In the rows, zero is written as 128.
Turns, then the turns between two rows, first turn first; the first pair answered
turn J341:
[107 143 137 124  94 110 143 137 153 101 158] -> [162 117 119 117 147 127 148 152  97 146 107]
[108 115 102 138 140 160 111 123 129 114 107] -> [120 146 136 115  88 117 139 145 150 116 140]
[166  98 138 128 153 131 133 138 117 182 123] -> [ 95 100 130 154 139 150 104 100 163 130 151]
[143 126 140 114  97 113 185 151  91 110 144] -> [119  97 103 140 150 160 152 123  77  99 113]
turn J310:
[ 66 111  95 166 170 129  66  88 115  77 145] -> [ 58 115  96 163 163 123  70  90 118  71 148]
[132 126 125 127 151 159 113 108 142 137 132] -> [116 137 132 122 127 140 118 110 158 120 149]
[111 102  74 123 134  94 168 195  57 119  78] -> [168  67  90 160 188 172 137 148  84 162  84]
[ 88  96  73 122 152 100 121 137  86 110 117] -> [116  78  83 140 179 142 104 113 101 130 119]
turn J233:
[156 128 145 132 132 151 124 110 135 145 136] -> [163 133 149 124 123 134 134 121 129 148 134]
[140 145 140  99 104  97 141 143 140 124 146] -> [132 132 109  97 135 100 138 151 101 127 111]
[132 130 123  87 121  74 156 161  88 121 104] -> [106 101  91 119 170 126 121 124  84 110  82]
Then:
(two turns a pair)
[134  85 105 165 189 182 114  96  92 158  94] -> [ 58 152 121 118  76  68 161 147 108  97 134] -> J341 J310
[135 112 116 141 135 160 128 113 150 115 118] -> [160 113 121 128 140 150 140 128 133 133 112] -> J341 J341
[141 156 156 143 107 113 139 145 162 134 160] -> [158 135 148 159 142 149 121 123 160 149 146] -> J341 J310
[103 127 136 142 117 143 109 107 153 114 139] -> [ 94 140 129 124 103 110 127 133 129 106 128] -> J310 J233
[120 124  75 111 121 122 128 120 133 110 105] -> [152 137 104 102  97 105 145 132 148 129 123] -> J233 J341
[ 73 134 108 131  96 119 117 119 150  85 141] -> [105 137 103 103  97  83 146 161 103 108 112] -> J310 J341
[123 103 104 127 152 137 115 119 112 118 104] -> [101 123 128 130 112 126 114 108 154 100 144] -> J233 J310
[149 135 146 117 120 120 138 127 139 150 129] -> [130 117 118 132 150 142 119 113 128 138 110] -> J310 J341
[107 105  75 135 138 134 112 106 105 120 112] -> [137 138 128 119  78  98 137 120 148 130 165] -> J310 J341
[141 159 138  97 112 123 131 135  97 129 128] -> [100 156 124 113 113 136 112 115 112 101 135] -> J233 J341
[168 128 142 145 144 148 124 112 141 146 120] -> [175 136 144 130 132 128 139 132 128 152 115] -> J233 J233
[163 145 142 124 126 157 130 144 145 168  98] -> [157 157 141 113 112 136 139 160 137 165  95] -> J310 J233
[165 102 122 135 168 146 119 123 109 141  96] -> [179 129 169 127 116 122 136 125 156 140 148] -> J310 J233
[103 131 100 115 136  98 147 160  64 132  92] -> [ 85 112  87 140 163 140 118 127  79 122  89] -> J341 J310
[149 104 107 144 185 138 116 114  91 160  96] -> [ 64 145 106 130 111  77 131 128 117  95 130] -> J341 J310
[135 130  87  78 161  85 107 119  86  98 119] -> [102 135  94  96 144  93  93  96 122  71 145] -> J341 J233
[124 113 131 149 137  94  95 134 122 109 117] -> [144 121 147 141 125  87 106 143 127 122 124] -> J233 J341
[153 144 140 125 130 129 142 137 130 149 130] -> [106 135 119 143 137 146 120 112 141 116 131] -> J233 J341
[ 80 166 139 104  71  46 151 176 133 104 148] -> [175  93 110 134 200 147 117 149  80 188  76] -> J310 J310
[124 134 122 136 151 176 115 113 143 144 143] -> [154 137 131 122 151 165 129 130 126 163 137] -> J341 J341
[ 88 109 115 158 132 167  95  81 172  98 145] -> [204 109 132 114 149 137 145 145 105 178 103] -> J233 J341
[171 147 173 132 103 126 134 116 168 152 164] -> [153 112 107 135 178 151 117 125  89 152  86] -> J310 J341
[186 112 155 135 148 142 120 106 133 171 114] -> [134 150 163 115  80  83 139 128 154 126 145] -> J310 J310
[183 105 126 162 188 197 102 110 140 154 120] -> [ 91 173 139 122  72  84 142 155 163  77 165] -> J341 J310
[148  98 180 154  75 142 123  96 146 127 186] -> [164  76 122 130 130 132 137 138  44 149  99] -> J310 J341
[151 140 156 110 105 113 165 144 133 130 122] -> [170 125 151 115 129 132 159 138 122 147 108] -> J310 J310
[ 94 116 102 102 161 128  98 151  93 118  85] -> [128 120 156 129 143 170  81 106 176 135 150] -> J310 J233
[121 144 102 120 137 108 134 145  94 122 113] -> [118 152 111 116 121  97 138 147 103 116 127] -> J341 J341
[ 95 119  92 146 141 131 115 122  99 112 100] -> [119 149 147 134  80  98 137 127 148 118 155] -> J310 J341
[105 124 105 144 149 126 121 122 110 113 104] -> [151 145 152 128 110 101 144 140 135 136 136] -> J233 J341
[106 141 134  94  99 129 151 159 126  99 119] -> [100 136 123  93 114 134 144 159 112  95 108] -> J233 J341
[122 141 157 130 107 120 117 117 157 121 160] -> [165 127 160 127 128 135 121 124 140 154 144] -> J341 J310
[ 63 144  98 170  98 139 107  95 189  97 151] -> [ 42 153  80 149  91 102 126 126 152  86 126] -> J310 J233
[148 136 104  91 100 109 168 143 104 171 119] -> [174 125 125 117 115 154 147 107 141 189 143] -> J310 J310
[ 97 112  83 112 160 155 118  75 127  88  76] -> [ 76 147 112 101  98 114 136  85 164  64 118] -> J233 J310
[ 99 123 132 131 122 125 121 124 139 107 137] -> [ 98 120 126 132 126 123 123 129 132 109 129] -> J310 J233
[163 132 127 127 102 122 125 126 146 155 139] -> [137 131 124 137 100 131 114 113 160 134 149] -> J341 J341
[124 150 147 132 113 117 138 130 129 123 143] -> [135 127 133 147 149 147 123 115 116 133 125] -> J341 J233
[101 106  94 141 157 139 113  97 121 139 114] -> [113 133 141 135 106 119 130  97 169 141 165] -> J310 J233
[143 122 148 120  97 127 147 141 155 115 131] -> [116 101 110 132 131 145 130 136 126 102  97] -> J233 J341
[144 123 141 103 119  94 145 146 143 117 141] -> [139 101 111 117 162 118 127 138 113 120 107] -> J310 J233
[112 162 122 115  85 106 132 156 123 101  99] -> [ 90 139 104 143 119 150 101 123 133  90  91] -> J233 J233
[120 103  99 113 154 134 129 124 103 154 110] -> [ 82 122 100 108 123 109 134 129 117 127 127] -> J341 J310
[118 150 141 102  77  87 170 157 129 118 121] -> [111  99 111 156 154 184 111  92 142 120 107] -> J341 J233
[176 130 159 115 117 142 145 129 104 176  99] -> [155 149 181 115  81 130 147 122 144 156 135] -> J310 J310
[142 132 114 107 120 120 130 155 101 145 111] -> [121 147 127 107  92 106 132 152 127 126 136] -> J341 J341
[154 158 164 126 102 109 136 146 128 131 163] -> [121 123 107 145 167 149 105 126  86 116 110] -> J310 J341
[119 105 113 159 160 173 124  97 142 123 119] -> [ 74 135 116 141 106 122 143 119 149  87 139] -> J310 J310
[191 103 104 118 153 142 188 163  69 193 113] -> [125  97 127 177 137 206 131  75 178 144 186] -> J310 J341
[117 162  91  88 107 110 148 198 111 126 157] -> [ 69 138  68 124 139 162 106 147 136  97 158] -> J310 J341
[153 124 172 140 123 164 120 111 160 148 161] -> [150 116 163 148 134 173 113 104 158 144 155] -> J341 J341
[ 86 183 110 123  94  61 169 189 102 106 170] -> [ 34 148  60 162 148 122 122 142 100  80 145] -> J310 J341
[ 93 123 104 134 161 157 102  80 131 120 123] -> [ 97 154 143 117 102 118 127  95 165 115 164] -> J310 J233
[114 123 134 144 126 123 130 138  66  93 153] -> [114 127 147 147 113 126 125 130  89  87 172] -> J310 J341
[ 66 133  99 129 100  96 131 135 126  93 130] -> [ 79 106  94 157 142 150 102  99 136 105 123] -> J310 J233
[168 121 165  73 130 139 150 183  94 179 119] -> [176 105 158  89 157 169 133 162 101 186 113] -> J310 J233
[ 68 147 104 125 159 118 104 103  92  92  80] -> [ 83 175 166 126  98 106 114  91 166  94 150] -> J233 J233
[123 124 154 126 119 141 129 102 170  93 158] -> [ 99 131 121 103 117 101 148 140 119  79 120] -> J310 J233
[143  94 137 156 142 156 123 122 134 144 134] -> [161 102 149 146 129 141 136 137 129 156 137] -> J341 J341
[ 75 122 107 122 126 125 125 114 130 106 126] -> [103 136 126 103 102  95 148 140 126 120 134] -> J310 J341
[ 77 116 109 112 103 109 163 129 131 109 116] -> [ 70 109 107 125 111 128 149 111 145 105 121] -> J233 J233
[128 153 129 146 120 144 120 112 127 158 143] -> [128 146 115 146 132 148 120 114 114 160 128] -> J233 J341
[ 98 140 124 119 101  91 140 157 116  94 140] -> [105 135 111 117 116  94 141 163  95 104 119] -> J233 J341
[171 114 130 143 160 157 135 128 123 167 119] -> [130 126 141 160 133 163 121 101 171 134 156] -> J233 J341
[ 96 119 121 146 117 145 103 103 152 108 142] -> [134 100 107 141 155 159 108 115 115 136 108] -> J341 J341
[129 131 127 115 130 115 148 148 114 120 107] -> [142 116 133 136 148 151 128 120 133 132 114] -> J310 J233
[ 64 144 114  99 121  62 133 139  90  94 109] -> [ 98 157 138  86 102  48 149 150  97 112 122] -> J233 J341
[ 51 143 100 133  88  89 156 139 111  93 141] -> [167  96 103 141 167 153 151 138  72 179  96] -> J341 J310
[ 98 133 120 137 120 127 127 126 136  94 136] -> [118 139 123 118 116 105 147 149 113 109 124] -> J310 J341
[150 103 110 174 162 192 112  76 153 154 158] -> [133 165 143 124  64  88 168 138 158 131 194] -> J233 J310
[140 135 113 124 146 118 129 138 105 141 108] -> [136 151 129 116 116 100 139 142 120 134 128] -> J341 J341
[167 137 128 104 137 115 142 154  98 163 113] -> [103 141 138 138 113 140 111 104 171 115 163] -> J341 J233
[147 163 154 120  86 141 133 121 152 126 166] -> [178 131 135 131 141 180 119 114 121 153 127] -> J341 J233
[122 120 165 125 120 111 125 141 144 107 158] -> [120 105 132 121 158 118 120 151  96 110 115] -> J310 J341
[128 132 128  91 111  75 156 180  88 153 104] -> [ 53 106 115 154 137 153  89  96 152 105 135] -> J310 J341
[ 96 116  97 120 160 132 116 167  54 120  75] -> [ 37 145 119 127 103 110 113 153 116  73 127] -> J341 J233
[135 106  89 131 166 138 127 146  79 146  88] -> [133 146 160 134  85 117 134 129 175 131 177] -> J233 J341
[222 119 162 122 126 152 135 127 142 168 133] -> [213 128 171 124 109 148 134 122 160 161 150] -> J233 J310
[117 126 130 153 104 152 124 100 175 118 165] -> [161 102 100 135 155 152 139 132  99 157 101] -> J233 J341
[146 141 160 133 111 136 111 106 175 138 147] -> [160 125 119 116 152 127 121 140 101 154  84] -> J310 J341
[122  77 112  89 149 139 133 145 131 185 117] -> [126  97 134  76 114 111 148 155 149 181 141] -> J341 J341
[160 110 141 133 148 178 106 109 145 149 150] -> [149 146 159 104  93 119 139 142 148 135 172] -> J233 J310
[126 148 123  79  93  88 158 157 127 111 133] -> [ 79 132  89  95 118 109 135 138 118  84 115] -> J233 J341
[121 132 133 144 130 143 111 106 140 124 141] -> [145 145 144 124 112 111 135 133 126 138 140] -> J341 J310
[158 118 132 120 145 141 137 120 120 153 108] -> [ 93 136 126 126 111 123 129 111 144 106 130] -> J341 J310
[ 78 145  89 142 110 129 135 130 151 121 151] -> [ 93 144  74 127 125 115 146 155 109 135 118] -> J233 J310
[ 93  97 142 131 156 153 114  79 183 128 139] -> [ 74 132 145  93 104  80 153 127 160 112 144] -> J310 J233
[ 73 147  98  98 125 109 113 143 124  68  99] -> [ 96 134  88  97 151 122 112 149  97  86  73] -> J341 J341
[110 133 145 151 128 144 120 101 144 133 113] -> [131 147 155 126 105 111 146 129 130 144 112] -> J341 J310
[ 74 152 135 127  90 103 154 128 149  76 150] -> [128 105  95 132 175 146 145 135  78 127  76] -> J310 J310
[ 70 159  76 101 116  85 149 145 135  91 139] -> [ 54 145  70 121 133 115 127 116 152  84 144] -> J233 J233
[169 151 152 130 157 144 140 130  94 178 151] -> [142 141 144 155 171 173 115  99 115 161 159] -> J310 J341
[121 113 122 147 145 145 124  96 138 139 127] -> [ 92 133 121 132 112 110 137 112 137 115 134] -> J310 J310
[173 117 103 120 159 122 106 157  87  88  92] -> [158 144 151 126  98 109 106 138 161  69 163] -> J233 J341
[156 143 157 122 111 121 143 127 153 140 153] -> [172 128 136 118 140 125 143 139 118 156 118] -> J233 J310
[102 124 108 136 139 172 116  82 146 133 127] -> [153 151 137  96 101 115 166 136 126 164 130] -> J310 J341
[181 143 159  97 108 109 146 145 118 177 137] -> [112 154 163 118  76 113 126 116 169 127 177] -> J341 J341
[154 131 147 131 104 101 125 142 146 125 116] -> [114 118 115 144 127 120 103 126 133 101  96] -> J233 J341
[141 118 132 140 157 160 118 112 133 148 142] -> [159 137 146 116 129 122 144 142 125 157 147] -> J233 J233
[127 138 145 122 115 135 124 126 159 105 140] -> [141 130 119 111 140 126 133 147 112 113  98] -> J310 J341
[175 108 125 119 138 141 118 137 129 136 110] -> [166 110 134 129 131 151 109 119 158 127 132] -> J310 J341
[126 102 110 152 164 171  92 121 119 133 112] -> [125 150 137 107  87  88 142 174 117 123 134] -> J341 J233
[134  94 126 120 147 159 135 164 131 148 131] -> [113 108 141 120 113 142 139 162 160 129 159] -> J310 J310
[118 125 118 147 134 159 112 111 134 121 159] -> [146 145 132 121 106 117 147 147 115 138 160] -> J341 J310
[163 120 106 134 151 147 116 142  85 158  80] -> [171 154 145 112  90 101 144 165 112 158 121] -> J341 J341
[142 131 111 111 137  97 160 153  84 135  98] -> [ 89 113  92 147 158 142 120 106 116 104 107] -> J341 J310
[ 51 122  94 144 121 131 101 104 144  72 134] -> [ 73 106  72 142 163 147 102 111 104  96  96] -> J310 J310
[205 138 169 120 113 149 129 130 140 198 151] -> [157 167 160  95  66  87 152 165 127 162 156] -> J310 J310
[152 113 124 148 153 111 135 153 115 150 103] -> [166 115 147 155 143 122 130 140 149 156 130] -> J310 J233
[ 89 141 140 131 107 117 103 112 153 114 115] -> [103 121 121 136 144 136  95 111 126 131  86] -> J341 J341
[139 119 100 113 151 137 146 138  96 129 128] -> [122 122 116 132 139 157 129 106 141 112 161] -> J233 J310
[ 77 123 132 145 126 135 133  74 190 111 163] -> [ 67 123  80 112 148  93 156 129  99 112  95] -> J310 J310
[158 129 161 106 149 142 148 140 125 157 126] -> [130 116 147 127 165 171 123 111 140 141 129] -> J310 J341
[110 142 134 118  91 121 130 130 129 110 137] -> [103 122 106 127 125 144 117 124 104 111 108] -> J310 J233
[137 115 117 114 127 110 155 138  90 156 104] -> [120 104 132 149 134 161 121  85 147 141 137] -> J233 J233
[219 122 164 123 116 136 153 144 129 187 142] -> [164  83 117 164 175 199 101  96 128 156 116] -> J310 J341
[111 135 119 135 122 117 120 132 113 118 120] -> [129 141 132 128 113 107 130 141 115 128 128] -> J233 J341
[134 120 137 169 117 161 116 104 144 146 161] -> [150 113 130 167 132 165 119 108 127 159 146] -> J341 J341
[117 127 120 130 130 128 126 120 149 117 124] -> [131 134 123 118 125 112 143 139 134 128 120] -> J310 J341
[169 123 162 115 101 105 129 166 123 176 141] -> [128 105 156 154 118 156  87 109 167 147 164] -> J341 J233
[128 114 126 140 146 136 115 118 119 130 117] -> [149 124 137 127 135 121 129 133 114 144 119] -> J341 J341
[175 206 195  80  63  46 195 161  99 138 169] -> [219 114 127 137 225 183 130 103  41 187  80] -> J233 J310
[110 159 170  94 103  94 176 159 158 125 171] -> [151 105 151 136 189 188 130 107 156 163 143] -> J341 J310
[214 123 159 103 146 124 143 144 123 179 132] -> [160 149 180 109  89 104 137 128 179 135 183] -> J341 J341
[100 135 140 139 112 112 121 115 148  92 139] -> [ 91 128 118 137 129 112 122 121 120  88 115] -> J310 J233
[153 125 148 109 125 151 122  92 139 148 129] -> [159 128 137  93 126 131 135 114 109 153 112] -> J233 J233
[107 153 142 117 117 156 108 110 117 115 180] -> [116 137 126 123 150 176 101 108  94 126 155] -> J341 J341
[164 126 138 123 135 139 140 133 107 155 120] -> [157 117 140 138 143 158 123 113 126 149 129] -> J233 J233
[121 118 112 111 132 112 140 166  95 132 102] -> [ 98 134 140 121  92 110 133 146 149 111 150] -> J233 J341
[119 118 106 151 172 155  89 117 107 146 102] -> [ 87 159 119 116 103  78 126 157 110 119 124] -> J341 J310
[118 118 115 127 134 130 128 126 110 122 117] -> [121 124 134 131 113 132 127 115 138 121 142] -> J233 J233
[156 101 123 133 148 149 135 120 125 171 102] -> [ 78 129 119 129  95 110 136 119 152 112 131] -> J341 J310
[146 156 148 122  92  77 147 172 152 128 153] -> [110 110  76 154 177 134 105 146 106 115  89] -> J233 J233
[192  97 141 167 184 202  83  81 169 157 120] -> [200 168 181  95  71  69 164 169 156 149 149] -> J341 J233
[217  98 151 122 147 179 157 147 125 152 168] -> [ 96 122 136 137  98 160 137 119 175  64 207] -> J341 J310
[ 85 132 122 165 134 167  85 115 168 108 149] -> [139 111 107 155 180 179  94 135 116 154 102] -> J341 J341
[122 128 115 132 133 102 111 128 113 121 103] -> [122 137 132 135 113 105 109 117 144 114 130] -> J310 J341
[167 144 152 103 131 133 141 146 113 132 117] -> [148 126 137 127 159 169 114 116 123 123 113] -> J233 J233
[ 92 153 153 122  73  91 128 131 163 101 165] -> [ 88 121  86 115 141 101 124 155  73 112  82] -> J310 J341
[ 87  86 124 151 160 115 135 117 106 109 129] -> [ 99  98 133 131 141  84 156 141  93 113 130] -> J341 J233
[120 109 112 121 123 163 128 131 125 151 128] -> [105 124 116 111  97 138 140 142 129 136 139] -> J341 J310
[177 124 137 124 121 131 142 145 110 147 116] -> [178 119 136 127 125 138 138 142 113 149 115] -> J310 J233
[ 87 151 128 102 106 118 113 121 153 124 137] -> [154 129 134  99 144 142 118 130 127 175 116] -> J341 J310
[110 150 132 119 106 109 132 140 162  88 138] -> [ 97 127 105 136 146 144 109 122 147  87 113] -> J341 J341
[137 128 153 144 109 141 123 107 168 122 160] -> [156 136 137 108 109  97 155 156 110 137 123] -> J233 J310
[138 157 140 151 129 132 124 111 161 106 118] -> [158 157 125 132 140 114 138 136 123 122  90] -> J310 J341
[145 140 120 114 143 111 123 170 103 145 125] -> [158 134 145 135 141 142 106 139 146 150 156] -> J310 J310
[ 90 121 100 157 134 131 116 137 111 117  94] -> [118 132 109 138 122 105 138 162  98 135  91] -> J341 J310
[144 127 134 141 126 148 141 121 146 144 143] -> [129 117 116 146 142 159 133 118 136 137 128] -> J233 J341
[140 137 123 135 130 117 124 141 110 137 122] -> [132 148 131 135 115 112 123 139 121 129 135] -> J341 J341
[ 96 114 151 165 140 149 109 108 165 129 147] -> [123 139 153 118 115  83 155 171 114 145 122] -> J233 J233
[113 126 116 110 123 114 131 154 113 107 120] -> [126 109 120 136 148 159 107 124 134 118 127] -> J310 J233
[100 183 126 107  92  87 149 126 129  82 184] -> [ 88 139  66 128 176 139 120 109  74  87 117] -> J310 J233
[131 128  88 130 158 134 121 151  97 128 105] -> [148 148 112 112 125 103 142 173 104 136 124] -> J341 J341
[144 121 127 117 132 112 104 149 111 155 102] -> [133 135 142 112 103  97 110 149 133 143 125] -> J341 J341
[129 114 131 135 109 135 141 139 132 100 147] -> [147  99 122 137 129 149 139 139 115 112 131] -> J341 J233
[ 97 136 122 134 110 126 126 126 129 121 126] -> [114 123 115 139 137 141 122 123 113 137 109] -> J310 J310
[102 147 133 130  99 129 136 146 143 117 116] -> [100 129 115 140 130 149 124 135 127 121  96] -> J310 J233
[157 114 140 152 141 176  98 100 159 145 144] -> [181 115 146 140 143 166 111 113 145 166 136] -> J341 J341
[127 131 153 141 126 144 118 102 165 133 152] -> [170 130 150 120 138 125 141 134 119 164 122] -> J341 J233
[119 127 113 145 130 143 116 112 121 124 137] -> [135 138 122 125 111 114 138 135 108 133 138] -> J341 J310
[175 126 132 168 159 133 120 117 123 141 117] -> [172 152 152 149 115  95 142 136 134 135 138] -> J310 J233
[145 120 136 146 151 169 111  89 151 136 134] -> [173 147 152 105 113 106 154 143 121 150 133] -> J233 J233
[146 129 147 125 138 147 128 107 158 126 149] -> [120 144 127 100 120 100 148 143 122 107 129] -> J310 J310
